In the data rows, 128 means zero.
Here are some points, one per row:
[106  89  88 177 114 109 112  79 156 135 136 128 111  64 182 141 144 128
 167  80  97 149 118 118 122  92 105 167 142 130  88  85 119  78 109 120
 135 158 109  74  87 161 113 109 107 151  91  63 121 117 125]
[156 127  99 126 139 122 145 155  74 123  89 188 128 151 135  97 111 139
  96  72 123 150 149 137  92 104 125 104 141 155  87 102 169 165 125 179
 111 110 129 134 134 151 102 144 108 148 199 159 108 142  81]
[ 80 120 155  91 110 105 165 148 183 108 145 139 132 149 145  90  74 124
 201 173 117  92 141 120 121 146 127 161 133 148 100 149 129 147 119 136
 156 166 123  69 156  89 122  64 148 109 182 153 142  70 130]
[ 90 100 138 157  89 165 178 107 140 105 150  98 138 127  94  93 145  91
 122 209  95  31 126 123 130  85 112 120  91 118 155  94 136 176 172 122
 122  74  70 115 119 102 111 140 109 106 148  79 144 127 145]
[ 91 110 162 123  87 123 114 105  83 180 144 162  98 147 124 154 136  83
  32 139  92 207 166  50 103 139 145  78 215 148 153 164  91 145 165 114
 162 170  85 147 130 116 124 153 132 106 123 118 188  92 104]
[101 170 110  80 112  95 212  54 186  47 149 165 127  96 148 113 162  89
  99 108  98 138  71 157 144 184 113 167 110 120 190 110 162 114 197  77
  66  84 145 170 155 155 129 152 104 135  99 115 167 118 130]
[168  96 178 136 126  99 143 125  79 130 144  78 163 141 131 138  89 155
  93  83 135 136 160 111 126 153 218 139 129  86  95 100 128 104  42 128
  91 141 101 171 101 114  98 132 103 111 176 107 107  79 129]
[161 121 154 158 125 118 134  96 116 127  91 132 161  90 153 136 146  49
 158 158 158  93  83 108  78  83 128 181 196 141 153 150 146 122 152 211
 149 132 172 155 138  83 144 156 175 128 131 108 103 133 145]
[139 105 104  88 124  73 108 109 150 150  67 134 118 158  68  98 151 112
 136 118 102 120 171 143 104 177 156 137 129 168 139 117 127  97 160  91
 123 119 106 101  78 112 112 126 167 145 112  99  78 134 101]
[ 99 132  97 169 146 162 175 135 144 170 138 132 145 129  85 152 138 121
  98 148 110  83 122  98 112  98 112 160 151 146 113 208 136 129  99  58
 127 136 115 107  95 133 196 122 147 179 154 135  80 122 140]
[161 123 131 156  85  76 114 198 213 108 155 143 124 147 155 144 108 113
 121  66 168  67 157 142 124 150  81  73 137  94 126 149  92 154 153 131
 142 185  81 110 129 153 187 165 162 114 146 112 203 170 103]
[170 141 170 113 146 176 150  94 182 168 173  70 100 174 111 121 157  96
 196 136 119 152 105 172  96 139 137 149  44 125 168 107 180 159 145 135
 144 135 119 117  60 117 137 124  84 151 158 174 129 132 154]
[179  89 111  97  71 114 114 146 138 155 184 166 171  92  86  96  55 177
 111  60 100 172  98 140 131 128 124 110  98  98 113 195 134 106 165  87
 204  89 148 201 114 125 135 137 105 137 126 204  98  93 125]
[123 123 164 123 182  85 124 171 138 120 128 148 141  97 156 159 195 120
 110 135 108 107 173 118 118 106 109 138 132 106 145 159 185  75  82 109
 187 135 107 110 155 149  87 172 116 131 140 161 112 152 141]
[127 141 202 122  93 112 141 157 158 146  96  96  68 136 117 140   3 164
 128 155 148 101 100 169 161 157 117 157 151 119  86 107 116 127  79 170
 148 102 118 140 179 180 128 167 116 170  91 109 109 150 117]
[103 135 116 162 134  56 156  92  89 107 117 103 149 119 126 104 186 124
 140 194 136 131 153 142 136 125 110  84 128 141  61 163  78 170  94 132
 112 110 181 141 111 118 115 125 112 126  84 156 170 145 104]
[129  91 138  79  84 160 130 144 121 115 151 148  80 159 148 157 102 101
 157 110 151  89 208 171 112 139 130 107 156  71  81 144  75 159 118 158
 111 129 167 115 139 176 121 152 171 196 116 109  96 116 145]
[165 190  86  46 129 168 166  84 171 139 118 126 100 184 121 118 109 118
 186 111 164 124 103 108  97  50 225  97 136 176  93 191 136  90 155 132
 196  79 131 144 161  84 121 126  63 138 134 113 184 159 176]
[ 95 106 185 167  62 164 144 136 103 123 105 132 113 111 122 114 122 100
 111 157 212 111 146 123 115 137  95 160  76 148 108 117 102  95 117 138
 128 142 152 129 115  82 142 101 120 161 159 117 133 180 146]
[112  99  53 120  87 112 114 175 116 125 116 125 147 177 133 129 107 124
 145 167 125 122  96  75 104  91 148 152 104  65 161 133 161  95  74 146
 100 151 126 166  84 162 126 155 142 152  85 140 176  98  89]
[130 145 145 113 219 175  78  77 152 181  97 142 134 121 144 153 103 192
 133 163 178 124  68 181 119 129 179  79 163  82  76 108 185 100 144 103
  67  85 134 143  93 126 157 149 101  79 107 137 144 115 132]
[ 77 111 147 138 129 182 110 103  52 139 154  43 167  50 150 153 130 114
 134  81 103  86 160 168  99 123 119  72 194 139 174 145 126 138 149 135
 150 125  86 142 195 152 135  91 156 100 122 196 140 142  33]
[112 206 145 165 131 159 125 163 102 122 104 117 155 143 137 109 180 156
 155 142 142 168 123 125 151 118 113 142 134 109 105 131  76 161 165 140
 158 158  82 175 115 148 116 132 137 132 126  92 122  96 155]
[146 147 110 142 150 161 152 111 115  55 167 118  55 108 177 124 103 144
 153 171 119 133 171 158 167 116 137  87 126 161 116 217 182  73 142 147
  99 112 104 111  89  87 169 149 120 107 113 129 154 143 134]
[122 150 104 153 151 100  98 141 122 126 101 121 121  84 146 137 116 100
 101 116 148 155 117 193  96 125 131 137  77 203 125 125 124 161 119 113
 125 135  93 103 119 158  85 127 165 145 127 134 142 108 123]
[147  72 113 109 127 137 145 224 151  90 157 116 156 133 128 181 160 103
 100 127 119 162 106 174  90 205  86 131 126 170 172  73 123 178 113 147
 156  86 147 184 158 105 157  55  81 148 135  86  90 134 156]
[168 151  98 161  85 152 124 153 134 161  75 129 144 116  75 143 118 113
 128 139  50 126 129 186 167 154 120 146 125 109 120 149 166  90 106 103
 104 164 163 115 130 156  85 103 141 103 155 121 176 125 146]
[172 105 146 129  98 106  88 127 164 107  71 100 106 137 208 119 144 106
 156 140 121 151  84 101 157 131 137  85 145 137  78  84 148 191 131  93
  85 181  79 139 199 136 161 140  94 126 148 171  95 180 126]
[132 145 151 140 163 179  49  85 139 107 117 154 113 137 101 109 140 146
  65  63 120 129 155 150 118 109 168 132 116 115 165 120 101 126  56 156
 166  99 176 141 136 119 177 104 119 119 110 198 134  82 152]
[170 119 125  76 134 153 145 188  64 111 107 118 189 139 100 166  99 147
 132 111 113 183 169 113 109 150 144 167 127 144 130  96 107 146 129  54
 133 121 140  88 169 162 185 152 105 113  78 126 140 159  72]
[139 164 155 175 189 130 162 135 159 114 150 170 132 134 144  93 112  87
 156 145 132 161 159 111 141 117 115 131 158 130 136  88 100 102 146  87
 120  92 104 189 132 125 129  93 151 138  87 124 152 164 117]
[134 111 125 132 113 157 129 134 132 103 111 121  99 133 193 135 120 110
 180 184  88  90 125 105 162 149  96 146 136 156  82 119 135 158 109  95
 202 112 161 120  98  66 133 175 129 117 152  84 135 133 103]
[ 87  77  89 181 104 140 139 102 157 165 146 126 145 163 121 118 147 176
 151 148 145 109 137 133 175 107 142 124 153 205 150 106 112 157 109 125
 111 154 176 116 144 179 143 138 104 117 115  94 126 162 141]
[160 131 184  97 113 119 126 153 117 152 105 182 133  90 130 149 170 170
  68 119 121  94 110 103 190 125 154 153 132 142 152 117 108 133 150 153
  99 142 132  94 114 103 116  86 133 175 119 143 172 109 114]
[126 219 122 108 121  66  63 102 149 175 158 170 152 116 116 147 117 132
 117 154 172 145 153 110 153  81 132 149 133 114  97 117 164  97 125 120
  81  50 157 124 118 148 149  78 134 113 138  80  98 129 175]
[123 112 197 101  95 157 152 157 134 138 100 151 148  82 121 111 148 117
 146  87 121 161  94 105 112 214 131   1  66  95 167  72 103  98  94 168
 179 139 151  85 117 168 177 181 165 124 235 120  89 164 130]
[ 99 160  69 152 172 105 128 149 145 133 130 104 127  71 110 106 135 117
 121 155 117 103 161  59 135 173 185 117 132 125 154  89  90 180 164 147
  86 193 128 160 129 128 113 177 104  58 139 157 102 156 133]
[194 127 100 139 136 127 161  90  81 128 128 213 134 139 120 170 110 151
 127 140 169 125  80 131 137 127 110 117 131  97 145 118  98 118 131 109
 142 163 114 107 172 119 103 101 155  69 117 139 105 128 155]
[ 98 114 114 138 142 107 147 117 109 155 119  72 104 128 143  83 113 164
 190 143  97 150 149 136 152 106 110 117 136  84 202 160 129 159 144 163
 155 148  96  72 178  83 150  96 100 190 164  91  90 130 145]
[104 144  94 163 102 153 108 116 101 153 188 122 146 156 111  76 163 131
 142 119 180 112 134  85 161 171  79 111 171 166 126 114 111 129  77 169
 100 115  69 116 124 132  93 192 153 111  99 178 164  93 200]
[136 166 100  90 149 103 111  94 103  95 123 114 164 142 108 160 120  91
 113 126 135 112 106 138 172 153 117  88 114 118 140 104 151 127 142 131
 170 166 102  89  93 166 134  80 129 144 124 138  97 120  97]
[ 86 113 147 150 113 147  61 104  87 101  82 164 138 145 127 186  82 168
 128  71 107 169 146  89 114 124 105 123  87 129 152 164 163 163 104 174
  98 119 105 126 108 111 104 115 141 107 135 110 129 165 128]
[ 99 116 115  70 121 102  97 118 103 133  86 130 109 120 106 178 152 151
 123 115  81 129 149 118  85  93  94 125 163 142 186 108  54 120 132  99
  99 155 115 166  80 147 140 137 133  75 177 166 115  97 113]
[115  92 113 109 203 111 119 155  66 169 177 107 143 175 132  92 141  90
 108 101 105  98  84 131 152 149  92 170  50 152  87 110 107  78 166 156
  97 123 170 189 189 169 144 144  87 109  95 107 128  99 103]
[ 93 157 157 144 141  98 131 145  98  96 156 117  89 179 169  82 117 177
  59 134 106 147  91 182  88  88 130 200 131  90 170  72 127  77 188  72
 148 104 199  85  89 135  86  65 162 147 107 119 157 149 175]
[ 90 119 130 119 132 128 160 133 115 120 198 113 115 130  30  92 163 125
 160 117 155 102  79 157 149 102 131 176 168 126 130 154 148 183  74 128
 155 163 131 150  97  64  92  88 139 147 148  93 127 163  97]
[136 117 103 125 143 126  98 114 150 120 118 126 148  97 123 186 148 170
  87 159 137 186 163 145 166  99 136 159  95 105 117 130  93  95 138 142
 123 140 107 131 168  97 126 143 156 162 152 153 115 120 107]
[108 171 123 113 138 170 117 140 180  88 149 155 147 138 126 116 108  88
 123  95 130 130  91 143 159  84 150 107 133 104 161 163 127  79 124 111
  67 120 147  59  96  56  59 171 103 120 100 143  64 127 139]
[110 106 107 144 126 131 181 134 124 189  83  66 107 102 156 136 157 139
 123  98 188 141 145 107 168 129 104 134  91 152  91 118 190 177 122 152
 138 119 154 153 171 128 132 140 180  85  39 120 122  93 131]
[166 136 136 171 146 111  98 137 124 122 149 108  94 128 105 173 134 161
 162 118 128 115 109  69  57 176 129 101 101 126  93 117 147 104 148  94
 113 121 179 100 153  99 114 111 139 183 125 144 124  90 126]
[196 116 123  89 196 141  87 116 161  97 125 124  97 143 130  50 138 162
  78 167 143 158 136  97 103 117 136 162 116 100 115 198 134 122 165 170
  86  81 147 139 115 195 115  91 123  71  89 103 132 124 140]
There is one direction along which these points spread out most. Take the direction at right angles to it along which they spread out most. Go by this last direction. For each point below, how far along it does it lie, from 0 to 99? 50 is the average, and the first point above lies past it. One standard deviation of the points above along it is 16.
[ 80 120 155  91 110 105 165 148 183 108 145 139 132 149 145  90  74 124
 201 173 117  92 141 120 121 146 127 161 133 148 100 149 129 147 119 136
 156 166 123  69 156  89 122  64 148 109 182 153 142  70 130] 79
[110 106 107 144 126 131 181 134 124 189  83  66 107 102 156 136 157 139
 123  98 188 141 145 107 168 129 104 134  91 152  91 118 190 177 122 152
 138 119 154 153 171 128 132 140 180  85  39 120 122  93 131] 56
[170 141 170 113 146 176 150  94 182 168 173  70 100 174 111 121 157  96
 196 136 119 152 105 172  96 139 137 149  44 125 168 107 180 159 145 135
 144 135 119 117  60 117 137 124  84 151 158 174 129 132 154] 68
[ 93 157 157 144 141  98 131 145  98  96 156 117  89 179 169  82 117 177
  59 134 106 147  91 182  88  88 130 200 131  90 170  72 127  77 188  72
 148 104 199  85  89 135  86  65 162 147 107 119 157 149 175] 42
[168 151  98 161  85 152 124 153 134 161  75 129 144 116  75 143 118 113
 128 139  50 126 129 186 167 154 120 146 125 109 120 149 166  90 106 103
 104 164 163 115 130 156  85 103 141 103 155 121 176 125 146] 45
[123 123 164 123 182  85 124 171 138 120 128 148 141  97 156 159 195 120
 110 135 108 107 173 118 118 106 109 138 132 106 145 159 185  75  82 109
 187 135 107 110 155 149  87 172 116 131 140 161 112 152 141] 45
[134 111 125 132 113 157 129 134 132 103 111 121  99 133 193 135 120 110
 180 184  88  90 125 105 162 149  96 146 136 156  82 119 135 158 109  95
 202 112 161 120  98  66 133 175 129 117 152  84 135 133 103] 81
[170 119 125  76 134 153 145 188  64 111 107 118 189 139 100 166  99 147
 132 111 113 183 169 113 109 150 144 167 127 144 130  96 107 146 129  54
 133 121 140  88 169 162 185 152 105 113  78 126 140 159  72] 28
[ 87  77  89 181 104 140 139 102 157 165 146 126 145 163 121 118 147 176
 151 148 145 109 137 133 175 107 142 124 153 205 150 106 112 157 109 125
 111 154 176 116 144 179 143 138 104 117 115  94 126 162 141] 67
[161 121 154 158 125 118 134  96 116 127  91 132 161  90 153 136 146  49
 158 158 158  93  83 108  78  83 128 181 196 141 153 150 146 122 152 211
 149 132 172 155 138  83 144 156 175 128 131 108 103 133 145] 69
[127 141 202 122  93 112 141 157 158 146  96  96  68 136 117 140   3 164
 128 155 148 101 100 169 161 157 117 157 151 119  86 107 116 127  79 170
 148 102 118 140 179 180 128 167 116 170  91 109 109 150 117] 56
[ 86 113 147 150 113 147  61 104  87 101  82 164 138 145 127 186  82 168
 128  71 107 169 146  89 114 124 105 123  87 129 152 164 163 163 104 174
  98 119 105 126 108 111 104 115 141 107 135 110 129 165 128] 34
[129  91 138  79  84 160 130 144 121 115 151 148  80 159 148 157 102 101
 157 110 151  89 208 171 112 139 130 107 156  71  81 144  75 159 118 158
 111 129 167 115 139 176 121 152 171 196 116 109  96 116 145] 55
